In the data rows, the value 128 means zero.
Some points, one per row:
[135, 139, 168, 222, 127, 85, 113, 88, 120, 101, 97, 131, 135, 122, 176, 182, 105, 160, 134, 151, 110, 36, 145, 101, 98, 58, 118, 158, 124, 162, 190, 112, 134, 122, 98, 109]
[121, 155, 199, 177, 158, 83, 100, 92, 122, 128, 114, 157, 170, 169, 150, 145, 158, 157, 97, 185, 134, 95, 139, 98, 167, 75, 110, 161, 87, 153, 174, 90, 165, 173, 99, 144]
[143, 142, 149, 100, 135, 142, 160, 139, 138, 118, 105, 123, 86, 62, 134, 135, 46, 108, 132, 92, 106, 134, 132, 126, 105, 161, 174, 128, 144, 97, 119, 155, 151, 80, 77, 106]
[157, 139, 189, 142, 94, 84, 73, 158, 113, 167, 155, 123, 120, 87, 128, 118, 142, 131, 115, 144, 167, 88, 148, 114, 122, 100, 133, 130, 54, 110, 170, 137, 152, 139, 70, 142]
[100, 164, 141, 107, 164, 116, 121, 153, 119, 165, 183, 144, 190, 226, 140, 94, 195, 130, 99, 178, 150, 182, 136, 116, 192, 139, 57, 159, 75, 127, 125, 112, 153, 182, 131, 146]
[153, 120, 90, 147, 126, 132, 139, 113, 98, 148, 136, 134, 147, 166, 105, 96, 189, 143, 104, 138, 153, 122, 128, 121, 150, 94, 112, 115, 136, 128, 138, 97, 93, 150, 203, 148]
[104, 119, 101, 90, 127, 156, 164, 131, 163, 133, 157, 131, 96, 80, 125, 131, 120, 88, 146, 89, 114, 175, 115, 134, 118, 150, 108, 131, 170, 112, 78, 147, 130, 109, 120, 108]
[138, 178, 180, 172, 168, 72, 77, 103, 109, 155, 148, 157, 204, 192, 156, 125, 211, 156, 92, 173, 151, 108, 119, 94, 164, 113, 53, 167, 45, 130, 142, 107, 144, 185, 111, 163]
[130, 120, 104, 176, 128, 149, 139, 119, 125, 85, 116, 132, 87, 107, 145, 209, 86, 110, 186, 111, 99, 105, 125, 155, 54, 131, 124, 102, 187, 180, 141, 120, 98, 85, 139, 134]
[147, 79, 146, 205, 165, 94, 121, 101, 112, 139, 106, 147, 119, 81, 135, 148, 112, 130, 136, 101, 120, 44, 141, 124, 79, 67, 150, 142, 121, 132, 178, 126, 86, 92, 143, 106]
[158, 123, 210, 154, 153, 77, 88, 137, 128, 147, 109, 113, 138, 91, 148, 121, 103, 147, 95, 149, 153, 75, 139, 86, 120, 111, 144, 171, 56, 106, 178, 146, 166, 104, 40, 117]
[132, 171, 230, 141, 175, 52, 95, 142, 132, 170, 163, 141, 148, 107, 167, 157, 115, 114, 97, 165, 155, 93, 145, 88, 141, 110, 90, 161, 25, 100, 155, 149, 163, 138, 0, 97]
[171, 156, 175, 126, 174, 77, 69, 141, 109, 186, 173, 149, 139, 131, 122, 85, 161, 105, 109, 121, 174, 110, 110, 92, 155, 86, 159, 156, 51, 69, 136, 143, 122, 158, 45, 112]
[139, 93, 111, 159, 110, 141, 145, 120, 130, 109, 114, 122, 110, 119, 122, 146, 122, 161, 145, 128, 110, 79, 153, 160, 80, 117, 138, 92, 167, 171, 152, 118, 82, 97, 206, 146]
[138, 95, 118, 144, 99, 142, 138, 96, 117, 101, 84, 133, 110, 76, 132, 137, 80, 141, 151, 138, 106, 120, 129, 134, 83, 136, 162, 109, 172, 139, 134, 122, 128, 85, 154, 123]
[137, 130, 104, 69, 117, 157, 141, 163, 154, 114, 126, 102, 76, 87, 112, 98, 94, 111, 144, 97, 136, 178, 117, 139, 137, 180, 162, 96, 149, 99, 89, 162, 129, 123, 118, 127]
[103, 168, 70, 108, 152, 140, 129, 129, 108, 158, 190, 148, 162, 201, 101, 94, 225, 89, 114, 122, 159, 177, 114, 143, 210, 100, 77, 110, 127, 129, 91, 107, 86, 189, 201, 145]
[133, 106, 131, 101, 113, 138, 141, 145, 146, 126, 106, 105, 114, 71, 132, 130, 20, 129, 134, 129, 77, 141, 131, 124, 95, 171, 157, 149, 125, 120, 128, 170, 173, 83, 70, 112]
[112, 135, 124, 189, 120, 132, 128, 73, 135, 94, 78, 145, 134, 103, 128, 163, 83, 143, 150, 110, 98, 88, 135, 100, 93, 108, 136, 171, 162, 144, 148, 117, 150, 96, 125, 85]
[104, 111, 97, 158, 101, 162, 140, 80, 136, 97, 111, 146, 135, 134, 117, 132, 127, 129, 143, 110, 116, 133, 120, 137, 120, 101, 127, 131, 180, 141, 120, 124, 115, 138, 165, 125]
[144, 115, 109, 78, 128, 158, 137, 146, 121, 138, 123, 119, 79, 80, 118, 110, 66, 87, 135, 82, 138, 163, 119, 134, 129, 165, 185, 119, 146, 75, 88, 153, 147, 115, 81, 100]
[143, 107, 156, 221, 123, 107, 92, 88, 133, 93, 74, 161, 114, 74, 164, 203, 88, 148, 151, 97, 101, 27, 133, 123, 53, 77, 171, 148, 146, 158, 179, 90, 117, 169, 101, 109]
[165, 147, 185, 144, 144, 42, 79, 166, 98, 228, 170, 129, 158, 141, 131, 67, 189, 122, 80, 174, 184, 88, 154, 107, 158, 81, 105, 122, 19, 88, 174, 144, 91, 140, 95, 140]
[137, 110, 154, 218, 121, 85, 117, 98, 128, 115, 126, 177, 110, 85, 170, 176, 101, 133, 135, 122, 111, 35, 145, 128, 45, 67, 126, 139, 148, 160, 176, 120, 78, 94, 148, 117]
[158, 79, 143, 171, 121, 109, 117, 125, 120, 130, 92, 125, 95, 88, 124, 135, 106, 139, 145, 112, 128, 62, 132, 133, 89, 97, 191, 104, 135, 119, 163, 131, 99, 93, 132, 123]
[144, 130, 134, 210, 128, 120, 106, 125, 122, 123, 106, 127, 134, 144, 132, 144, 155, 186, 126, 141, 128, 70, 138, 133, 101, 104, 119, 114, 124, 155, 165, 113, 100, 131, 154, 139]
[115, 143, 106, 73, 148, 160, 143, 110, 144, 133, 124, 121, 131, 127, 118, 97, 113, 98, 125, 116, 135, 182, 120, 117, 144, 169, 137, 141, 140, 100, 73, 134, 163, 148, 98, 95]
[127, 141, 106, 153, 127, 115, 124, 143, 114, 151, 170, 129, 139, 174, 126, 147, 173, 137, 136, 155, 140, 108, 132, 161, 142, 106, 87, 79, 134, 157, 149, 118, 90, 146, 160, 156]
[151, 167, 181, 110, 152, 96, 84, 164, 142, 145, 171, 114, 110, 91, 169, 176, 67, 82, 134, 129, 138, 113, 117, 113, 94, 153, 134, 140, 80, 113, 114, 162, 158, 110, 0, 129]
[106, 82, 54, 148, 101, 170, 176, 83, 116, 92, 83, 136, 93, 87, 100, 120, 118, 118, 165, 78, 102, 107, 118, 142, 103, 109, 169, 103, 242, 132, 125, 114, 78, 109, 229, 116]
[118, 156, 115, 159, 142, 148, 142, 123, 138, 127, 123, 134, 133, 153, 140, 185, 136, 126, 148, 142, 108, 117, 130, 139, 117, 129, 113, 127, 151, 171, 130, 114, 163, 139, 144, 139]
[104, 145, 130, 54, 134, 153, 156, 136, 147, 145, 136, 110, 170, 152, 128, 88, 100, 130, 82, 141, 118, 216, 138, 99, 192, 192, 72, 168, 97, 115, 91, 101, 194, 151, 117, 130]
[138, 110, 123, 156, 108, 123, 167, 126, 117, 138, 131, 131, 122, 127, 120, 115, 155, 148, 123, 129, 135, 96, 133, 118, 121, 109, 147, 121, 145, 137, 160, 120, 98, 105, 178, 153]
[138, 134, 152, 69, 132, 148, 114, 180, 111, 151, 149, 96, 145, 172, 72, 40, 185, 110, 93, 131, 174, 177, 106, 119, 195, 150, 143, 98, 89, 73, 104, 137, 143, 170, 173, 166]
[145, 134, 186, 121, 132, 96, 106, 149, 131, 164, 154, 109, 118, 92, 140, 133, 98, 123, 112, 139, 141, 98, 141, 125, 115, 125, 137, 132, 76, 109, 145, 133, 127, 100, 60, 141]
[126, 130, 112, 100, 139, 145, 112, 118, 152, 123, 115, 138, 138, 128, 114, 87, 132, 115, 112, 109, 133, 161, 117, 111, 179, 143, 145, 130, 127, 98, 98, 126, 159, 142, 112, 102]
[132, 125, 128, 122, 110, 136, 120, 133, 115, 121, 128, 120, 130, 142, 104, 133, 145, 147, 118, 134, 140, 110, 134, 135, 118, 126, 113, 95, 116, 127, 153, 124, 106, 119, 165, 158]
[126, 142, 163, 215, 151, 64, 143, 107, 107, 174, 164, 165, 148, 145, 136, 156, 187, 157, 95, 164, 136, 55, 152, 132, 111, 50, 88, 140, 109, 151, 160, 110, 66, 123, 158, 138]
[83, 127, 75, 145, 121, 161, 165, 72, 130, 81, 102, 155, 155, 163, 127, 115, 149, 142, 126, 114, 104, 145, 116, 127, 162, 124, 101, 141, 187, 159, 108, 110, 145, 147, 171, 120]
[125, 144, 157, 100, 109, 117, 113, 155, 142, 162, 160, 116, 132, 111, 139, 104, 110, 96, 115, 122, 151, 155, 124, 119, 151, 137, 130, 133, 103, 81, 105, 139, 136, 122, 47, 116]
[119, 162, 158, 126, 148, 108, 111, 141, 124, 167, 171, 135, 177, 161, 125, 109, 193, 121, 99, 172, 151, 136, 142, 116, 164, 128, 74, 149, 70, 114, 137, 133, 144, 156, 121, 143]
[133, 119, 133, 36, 115, 143, 156, 163, 114, 183, 140, 89, 145, 166, 109, 15, 161, 155, 71, 151, 161, 191, 141, 89, 203, 174, 138, 118, 72, 91, 124, 143, 147, 151, 171, 147]
[129, 76, 143, 133, 98, 149, 162, 115, 145, 76, 62, 121, 81, 58, 140, 161, 27, 138, 160, 96, 96, 98, 123, 124, 60, 148, 188, 126, 158, 130, 132, 140, 135, 66, 98, 110]
[124, 122, 84, 64, 132, 152, 131, 152, 130, 149, 156, 110, 130, 120, 107, 94, 123, 97, 125, 111, 142, 175, 120, 142, 140, 154, 135, 111, 136, 100, 86, 132, 132, 117, 140, 114]
[135, 110, 102, 79, 123, 158, 189, 164, 132, 135, 131, 98, 85, 80, 151, 135, 51, 108, 130, 101, 112, 167, 126, 148, 112, 167, 162, 112, 164, 113, 96, 162, 128, 88, 126, 107]
[109, 102, 106, 141, 98, 154, 199, 88, 134, 98, 102, 128, 100, 95, 117, 169, 74, 144, 154, 105, 87, 106, 129, 136, 80, 133, 135, 137, 214, 165, 128, 124, 118, 85, 176, 104]
[140, 89, 121, 67, 111, 169, 135, 140, 155, 86, 67, 101, 75, 56, 118, 128, 17, 90, 152, 74, 117, 160, 106, 117, 103, 200, 207, 107, 159, 94, 116, 157, 183, 96, 68, 98]
[123, 134, 143, 132, 129, 136, 134, 170, 130, 119, 118, 109, 109, 133, 138, 155, 135, 125, 143, 136, 138, 138, 125, 141, 116, 143, 132, 100, 126, 157, 146, 122, 122, 120, 127, 151]
[117, 146, 99, 74, 136, 151, 131, 129, 120, 136, 135, 124, 151, 177, 102, 63, 161, 108, 113, 115, 152, 206, 108, 125, 212, 151, 133, 118, 129, 86, 87, 139, 142, 187, 162, 127]
[104, 167, 115, 83, 161, 149, 111, 147, 130, 146, 159, 130, 165, 180, 124, 101, 180, 102, 116, 130, 145, 201, 118, 132, 188, 154, 86, 126, 106, 112, 90, 125, 153, 182, 110, 143]
[162, 129, 176, 140, 144, 78, 96, 151, 122, 152, 128, 134, 112, 97, 135, 118, 93, 135, 120, 129, 145, 92, 131, 116, 104, 105, 153, 133, 90, 105, 158, 156, 127, 120, 55, 122]
[105, 124, 47, 129, 111, 156, 173, 101, 112, 124, 149, 141, 129, 161, 96, 137, 186, 105, 141, 109, 122, 158, 108, 173, 112, 116, 97, 80, 192, 151, 107, 115, 74, 140, 247, 146]
[134, 121, 120, 83, 114, 134, 162, 148, 120, 171, 149, 112, 129, 117, 109, 76, 87, 112, 119, 108, 134, 148, 140, 131, 146, 149, 149, 130, 125, 86, 121, 144, 130, 106, 136, 110]
[125, 116, 126, 108, 113, 149, 146, 139, 148, 94, 111, 112, 113, 121, 130, 162, 87, 123, 153, 115, 118, 142, 118, 129, 100, 157, 142, 114, 158, 146, 113, 139, 146, 111, 116, 135]
[128, 156, 138, 204, 126, 110, 140, 102, 122, 116, 108, 145, 112, 70, 144, 165, 53, 149, 136, 139, 93, 75, 138, 115, 68, 111, 132, 160, 112, 143, 164, 114, 131, 60, 100, 108]
[118, 129, 117, 140, 132, 120, 115, 115, 101, 118, 139, 137, 140, 163, 126, 113, 174, 129, 120, 147, 137, 129, 112, 140, 155, 116, 107, 120, 134, 147, 129, 114, 113, 146, 155, 147]
[123, 156, 139, 40, 159, 141, 89, 169, 134, 147, 154, 100, 134, 128, 118, 92, 133, 80, 94, 120, 160, 208, 113, 118, 181, 182, 143, 134, 68, 73, 81, 160, 179, 165, 45, 126]
[144, 111, 130, 150, 112, 127, 151, 129, 121, 127, 120, 137, 61, 68, 129, 163, 66, 125, 141, 97, 110, 85, 132, 114, 68, 84, 167, 108, 155, 128, 168, 129, 84, 61, 124, 108]
[125, 111, 123, 192, 109, 119, 153, 89, 110, 106, 82, 139, 159, 145, 111, 125, 164, 181, 131, 144, 111, 60, 151, 136, 116, 90, 122, 119, 160, 174, 184, 100, 83, 116, 219, 135]
[151, 164, 175, 211, 163, 63, 65, 99, 122, 146, 136, 174, 137, 125, 159, 164, 164, 119, 121, 134, 136, 50, 147, 102, 121, 57, 122, 163, 96, 128, 169, 118, 104, 134, 86, 112]
[115, 99, 90, 38, 111, 187, 186, 158, 136, 110, 113, 106, 95, 105, 108, 77, 65, 111, 131, 82, 135, 210, 98, 130, 149, 202, 185, 116, 170, 80, 67, 160, 175, 115, 117, 104]
Then 12 other points, each followed by its number:
[152, 157, 188, 141, 152, 82, 76, 190, 139, 163, 171, 121, 108, 87, 158, 169, 87, 92, 128, 130, 153, 106, 139, 132, 93, 125, 149, 130, 70, 97, 142, 161, 136, 113, 1, 119] 0
[137, 146, 150, 73, 153, 124, 139, 150, 139, 164, 167, 126, 132, 121, 116, 80, 126, 111, 89, 138, 146, 191, 141, 98, 176, 158, 118, 123, 77, 88, 99, 147, 163, 137, 81, 124] 1
[90, 108, 40, 132, 102, 170, 177, 121, 128, 107, 140, 115, 157, 197, 108, 129, 219, 155, 160, 160, 124, 163, 116, 169, 164, 137, 60, 85, 189, 187, 105, 90, 83, 162, 255, 169] 2
[122, 124, 128, 121, 140, 144, 131, 120, 146, 95, 116, 132, 100, 80, 144, 171, 70, 104, 152, 97, 119, 125, 117, 134, 97, 144, 152, 165, 159, 131, 105, 147, 149, 99, 66, 96] 3
[113, 112, 132, 81, 115, 145, 153, 126, 141, 141, 114, 121, 131, 96, 122, 93, 68, 123, 130, 107, 115, 154, 132, 95, 132, 174, 141, 143, 144, 99, 95, 116, 160, 101, 96, 111] 4
[103, 135, 110, 74, 144, 169, 159, 140, 139, 127, 139, 124, 146, 141, 122, 89, 126, 109, 114, 111, 122, 211, 119, 121, 189, 187, 98, 150, 138, 107, 68, 121, 180, 148, 128, 112] 5
[114, 120, 104, 126, 124, 150, 141, 120, 115, 107, 112, 121, 151, 198, 109, 101, 206, 157, 121, 146, 137, 157, 136, 120, 170, 90, 83, 113, 128, 164, 121, 102, 134, 174, 211, 167] 6
[149, 184, 215, 116, 191, 69, 26, 146, 136, 169, 159, 158, 173, 128, 152, 94, 137, 98, 89, 162, 161, 129, 108, 70, 173, 119, 140, 192, 15, 49, 128, 140, 197, 179, 0, 93] 7
[120, 183, 121, 102, 160, 123, 103, 129, 125, 176, 173, 140, 187, 175, 126, 90, 178, 96, 91, 152, 150, 185, 141, 105, 198, 173, 76, 165, 85, 95, 97, 141, 156, 189, 118, 115] 8
[149, 97, 145, 203, 118, 100, 109, 99, 131, 106, 103, 155, 108, 81, 133, 185, 96, 128, 149, 101, 104, 34, 141, 138, 71, 66, 172, 153, 142, 126, 161, 131, 85, 96, 102, 98] 9
[146, 70, 97, 50, 90, 176, 154, 151, 127, 47, 81, 70, 134, 195, 79, 29, 181, 178, 94, 140, 143, 173, 120, 128, 194, 178, 156, 65, 144, 124, 99, 115, 138, 156, 229, 178] 10
[124, 146, 109, 120, 142, 126, 135, 98, 119, 103, 95, 136, 127, 117, 126, 120, 146, 108, 127, 100, 117, 138, 112, 117, 130, 130, 148, 140, 175, 106, 119, 130, 135, 139, 126, 101] 11
Which two of these numbered points are nearest to each point below, ignoring the 3 directions in which the first points spread most? Their numbers follow each, nearest first.
[92, 142, 87, 112, 156, 150, 147, 89, 107, 143, 144, 150, 202, 213, 118, 78, 240, 133, 94, 149, 145, 206, 130, 101, 227, 124, 51, 150, 136, 132, 95, 99, 146, 199, 201, 155] > 5 4
[144, 113, 174, 112, 166, 94, 66, 123, 121, 162, 142, 140, 169, 172, 122, 72, 141, 129, 84, 139, 170, 121, 121, 84, 195, 125, 159, 175, 55, 43, 101, 132, 189, 173, 64, 117] > 7 9
[130, 144, 168, 141, 139, 112, 104, 102, 126, 119, 131, 134, 127, 111, 151, 159, 126, 125, 138, 140, 123, 109, 132, 140, 106, 124, 131, 161, 106, 137, 139, 143, 165, 136, 55, 130] > 3 5
[110, 117, 71, 116, 107, 194, 168, 103, 143, 98, 82, 133, 115, 111, 120, 134, 83, 138, 157, 95, 88, 173, 121, 150, 134, 156, 138, 150, 208, 126, 88, 108, 138, 105, 180, 103] > 5 8
[109, 155, 140, 79, 148, 147, 107, 141, 128, 149, 142, 127, 158, 151, 121, 69, 134, 89, 103, 127, 159, 189, 124, 99, 182, 164, 139, 152, 90, 82, 93, 148, 161, 170, 96, 124] > 7 11
[126, 159, 71, 51, 139, 146, 110, 184, 132, 145, 195, 112, 122, 153, 118, 107, 154, 69, 115, 119, 163, 217, 96, 149, 164, 172, 115, 93, 123, 90, 77, 135, 136, 165, 108, 140] > 0 3
[122, 84, 76, 152, 108, 187, 149, 103, 124, 60, 30, 126, 120, 148, 111, 119, 122, 164, 152, 108, 105, 109, 122, 130, 112, 124, 173, 112, 209, 156, 132, 101, 119, 105, 220, 145] > 6 4
[97, 190, 131, 200, 162, 98, 102, 110, 134, 108, 170, 155, 139, 166, 181, 205, 195, 134, 112, 171, 116, 91, 129, 144, 121, 102, 46, 168, 117, 185, 150, 92, 100, 160, 102, 150] > 3 2
[152, 124, 119, 115, 137, 130, 105, 133, 125, 165, 138, 132, 127, 117, 102, 84, 138, 105, 105, 94, 160, 134, 95, 123, 151, 110, 184, 127, 120, 77, 115, 138, 113, 148, 117, 113] > 9 11
[121, 150, 103, 109, 138, 144, 137, 119, 122, 125, 126, 132, 150, 184, 116, 95, 176, 124, 116, 128, 156, 165, 114, 138, 174, 146, 124, 111, 145, 122, 96, 123, 126, 177, 175, 143] > 11 3
[111, 157, 89, 90, 150, 144, 125, 157, 123, 152, 189, 126, 131, 163, 116, 118, 182, 85, 128, 132, 148, 181, 111, 129, 158, 142, 95, 85, 137, 128, 89, 117, 101, 166, 178, 125] > 0 1
[90, 144, 72, 162, 135, 115, 123, 76, 116, 116, 141, 151, 152, 160, 118, 112, 193, 91, 129, 105, 126, 128, 116, 135, 165, 94, 110, 132, 180, 133, 119, 94, 90, 171, 198, 115] > 11 7
[114, 111, 71, 158, 117, 142, 142, 73, 115, 102, 82, 150, 156, 166, 87, 105, 184, 152, 133, 103, 115, 128, 120, 123, 148, 92, 145, 131, 187, 138, 128, 106, 111, 154, 244, 140] > 11 7
[129, 164, 196, 162, 151, 69, 94, 131, 124, 170, 159, 141, 165, 113, 149, 155, 117, 132, 121, 159, 119, 85, 149, 103, 114, 125, 84, 174, 60, 126, 179, 136, 143, 126, 42, 119] > 8 5
[118, 128, 81, 51, 120, 184, 139, 177, 157, 114, 171, 105, 85, 114, 112, 146, 87, 77, 180, 87, 125, 199, 101, 162, 120, 194, 137, 81, 181, 123, 53, 152, 139, 114, 106, 121] > 0 2
[93, 155, 97, 63, 163, 166, 134, 114, 134, 122, 144, 128, 156, 188, 117, 63, 175, 95, 99, 105, 164, 222, 106, 114, 230, 154, 133, 162, 136, 79, 54, 124, 181, 203, 130, 112] > 7 11
[116, 107, 86, 161, 105, 143, 156, 100, 113, 104, 89, 141, 162, 206, 111, 91, 195, 165, 123, 126, 120, 136, 122, 130, 155, 61, 107, 130, 159, 142, 117, 100, 109, 172, 218, 148] > 6 9
[147, 124, 171, 112, 149, 115, 92, 122, 150, 109, 59, 128, 121, 82, 145, 121, 70, 141, 122, 67, 132, 110, 112, 80, 121, 144, 192, 93, 109, 82, 108, 152, 190, 127, 19, 86] > 11 7
[88, 190, 96, 72, 152, 155, 129, 112, 126, 166, 174, 143, 193, 190, 101, 75, 189, 85, 90, 132, 140, 236, 113, 117, 233, 149, 78, 161, 113, 92, 64, 117, 166, 188, 132, 127] > 8 5
[141, 79, 97, 70, 104, 158, 150, 153, 122, 121, 88, 93, 130, 169, 88, 46, 182, 169, 103, 137, 154, 163, 106, 139, 187, 166, 174, 62, 134, 117, 137, 125, 116, 140, 221, 170] > 10 6
[121, 95, 89, 133, 88, 156, 210, 104, 125, 117, 107, 114, 97, 117, 106, 133, 92, 150, 152, 127, 102, 137, 151, 146, 109, 137, 131, 97, 202, 183, 90, 127, 86, 81, 249, 144] > 1 4
[129, 134, 135, 141, 135, 132, 99, 98, 121, 125, 117, 159, 141, 123, 134, 129, 126, 101, 132, 56, 134, 110, 114, 112, 145, 100, 137, 172, 132, 92, 116, 125, 138, 141, 120, 100] > 7 11
[93, 123, 93, 112, 109, 147, 167, 154, 131, 117, 146, 113, 147, 166, 127, 142, 142, 141, 143, 152, 117, 184, 124, 173, 135, 157, 68, 100, 151, 189, 113, 116, 129, 130, 212, 175] > 2 6
[117, 136, 108, 81, 139, 157, 138, 155, 132, 113, 150, 109, 115, 148, 131, 141, 130, 127, 153, 147, 133, 165, 117, 154, 144, 175, 114, 90, 136, 137, 106, 120, 139, 125, 142, 156] > 2 0
[178, 103, 197, 113, 117, 95, 86, 192, 105, 152, 112, 97, 135, 134, 114, 82, 146, 156, 95, 190, 184, 92, 129, 117, 127, 138, 164, 79, 49, 114, 175, 143, 134, 133, 94, 169] > 10 6
[106, 121, 172, 213, 108, 81, 125, 76, 127, 111, 106, 137, 158, 136, 153, 176, 125, 195, 120, 179, 93, 45, 129, 115, 82, 90, 90, 156, 128, 195, 219, 105, 128, 103, 167, 156] > 4 6
[89, 152, 92, 133, 135, 137, 130, 88, 114, 140, 142, 150, 195, 232, 116, 50, 255, 139, 104, 156, 153, 161, 122, 170, 221, 100, 70, 130, 140, 130, 107, 74, 132, 212, 242, 123] > 7 11
[122, 168, 187, 179, 175, 79, 59, 96, 130, 141, 137, 148, 204, 194, 165, 134, 209, 163, 103, 185, 146, 89, 141, 93, 164, 94, 47, 160, 54, 140, 161, 103, 153, 190, 103, 148] > 5 3
[124, 156, 104, 160, 154, 126, 128, 84, 116, 121, 132, 153, 187, 213, 115, 109, 231, 139, 115, 140, 141, 136, 117, 127, 178, 93, 73, 135, 126, 146, 124, 84, 115, 192, 200, 144] > 11 3
[127, 119, 105, 91, 117, 176, 147, 130, 151, 90, 112, 101, 95, 83, 149, 149, 66, 103, 160, 91, 112, 153, 117, 130, 124, 164, 152, 147, 176, 125, 98, 133, 143, 105, 99, 101] > 3 5
[157, 69, 56, 54, 104, 197, 157, 155, 141, 89, 100, 96, 72, 64, 75, 107, 50, 63, 178, 45, 134, 173, 86, 154, 120, 171, 232, 72, 220, 78, 61, 160, 118, 89, 121, 97] > 9 0
[125, 178, 188, 140, 149, 61, 118, 172, 127, 170, 185, 119, 140, 147, 145, 151, 147, 131, 106, 197, 147, 127, 146, 128, 140, 133, 65, 145, 57, 154, 161, 117, 134, 136, 67, 156] > 2 0
[154, 86, 104, 115, 88, 153, 142, 144, 122, 111, 85, 82, 108, 131, 94, 80, 154, 160, 78, 112, 145, 133, 124, 135, 135, 136, 173, 79, 161, 144, 136, 126, 111, 109, 189, 145] > 10 6
[122, 123, 169, 173, 135, 111, 106, 114, 156, 84, 90, 141, 92, 50, 182, 212, 29, 122, 173, 105, 93, 40, 127, 120, 54, 130, 152, 166, 145, 140, 144, 138, 160, 71, 32, 93] > 3 5
[149, 98, 107, 72, 127, 146, 134, 153, 130, 116, 112, 103, 80, 66, 100, 94, 58, 90, 143, 76, 132, 143, 99, 126, 114, 161, 209, 100, 137, 78, 101, 166, 129, 98, 82, 107] > 9 1
[148, 163, 170, 157, 167, 77, 57, 157, 108, 160, 187, 129, 141, 171, 144, 150, 199, 112, 117, 178, 169, 92, 126, 144, 133, 90, 92, 90, 60, 139, 153, 123, 112, 168, 79, 155] > 0 2
[88, 127, 86, 183, 95, 148, 161, 117, 145, 48, 117, 124, 95, 153, 162, 248, 110, 148, 177, 156, 87, 92, 122, 191, 65, 128, 103, 98, 201, 237, 164, 115, 102, 108, 180, 161] > 2 0
[127, 133, 159, 79, 131, 146, 132, 143, 151, 126, 115, 122, 92, 58, 145, 119, 32, 109, 121, 90, 112, 145, 135, 106, 120, 168, 174, 170, 118, 84, 96, 160, 189, 89, 24, 67] > 5 4
[124, 137, 173, 162, 128, 94, 130, 117, 109, 139, 127, 133, 193, 205, 114, 95, 228, 178, 103, 203, 146, 110, 153, 122, 189, 103, 73, 128, 84, 156, 170, 97, 119, 180, 199, 180] > 6 4
[122, 138, 121, 107, 117, 135, 118, 121, 133, 107, 85, 132, 144, 154, 138, 142, 138, 134, 133, 121, 131, 147, 126, 122, 123, 119, 132, 130, 122, 130, 125, 132, 143, 155, 111, 144] > 6 3
[122, 126, 113, 99, 132, 147, 139, 162, 119, 163, 156, 101, 134, 136, 89, 62, 148, 125, 99, 138, 158, 167, 136, 134, 164, 153, 128, 101, 109, 113, 103, 130, 127, 129, 169, 147] > 1 4
[128, 164, 171, 164, 160, 112, 72, 122, 118, 135, 150, 139, 169, 158, 148, 126, 185, 131, 100, 144, 167, 99, 142, 111, 156, 99, 98, 152, 73, 123, 149, 112, 124, 176, 99, 134] > 3 11
[76, 149, 96, 154, 130, 145, 180, 72, 129, 126, 154, 157, 148, 158, 138, 161, 149, 131, 126, 140, 98, 138, 127, 144, 142, 113, 76, 148, 171, 156, 118, 106, 121, 135, 199, 141] > 5 8
[141, 82, 82, 28, 107, 182, 149, 144, 135, 102, 105, 106, 74, 94, 92, 79, 74, 92, 144, 66, 144, 197, 126, 133, 142, 168, 211, 86, 186, 69, 66, 153, 140, 107, 134, 100] > 9 1
[159, 129, 162, 114, 132, 98, 94, 183, 143, 139, 142, 119, 76, 44, 157, 179, 13, 92, 143, 127, 137, 95, 127, 134, 52, 146, 157, 126, 98, 118, 142, 165, 152, 65, 0, 108] > 0 2
[118, 141, 73, 156, 94, 155, 144, 105, 132, 82, 111, 138, 92, 112, 120, 173, 105, 120, 201, 94, 91, 112, 109, 169, 62, 116, 160, 81, 216, 158, 113, 133, 82, 90, 204, 119] > 0 9
[148, 102, 187, 172, 115, 95, 112, 95, 147, 76, 74, 134, 101, 80, 160, 174, 63, 162, 133, 125, 95, 45, 142, 104, 56, 111, 168, 149, 136, 142, 195, 135, 141, 87, 78, 116] > 6 4
[101, 151, 80, 100, 148, 169, 176, 143, 139, 124, 163, 134, 117, 151, 124, 158, 161, 95, 145, 129, 133, 163, 120, 172, 124, 115, 97, 92, 169, 158, 99, 105, 85, 132, 175, 148] > 0 3
[108, 165, 99, 193, 152, 104, 103, 115, 104, 140, 185, 169, 165, 198, 130, 161, 246, 111, 138, 153, 158, 106, 115, 150, 146, 62, 62, 100, 133, 167, 143, 75, 67, 188, 191, 150] > 0 3
[99, 134, 73, 184, 97, 147, 167, 99, 148, 97, 125, 133, 146, 194, 133, 185, 164, 141, 151, 145, 99, 118, 135, 162, 92, 102, 69, 103, 186, 205, 162, 102, 78, 120, 234, 167] > 2 0
[153, 100, 133, 155, 115, 135, 99, 109, 136, 100, 95, 129, 74, 53, 130, 163, 35, 138, 176, 79, 112, 82, 118, 121, 48, 108, 183, 132, 151, 117, 146, 162, 114, 91, 78, 88] > 9 11
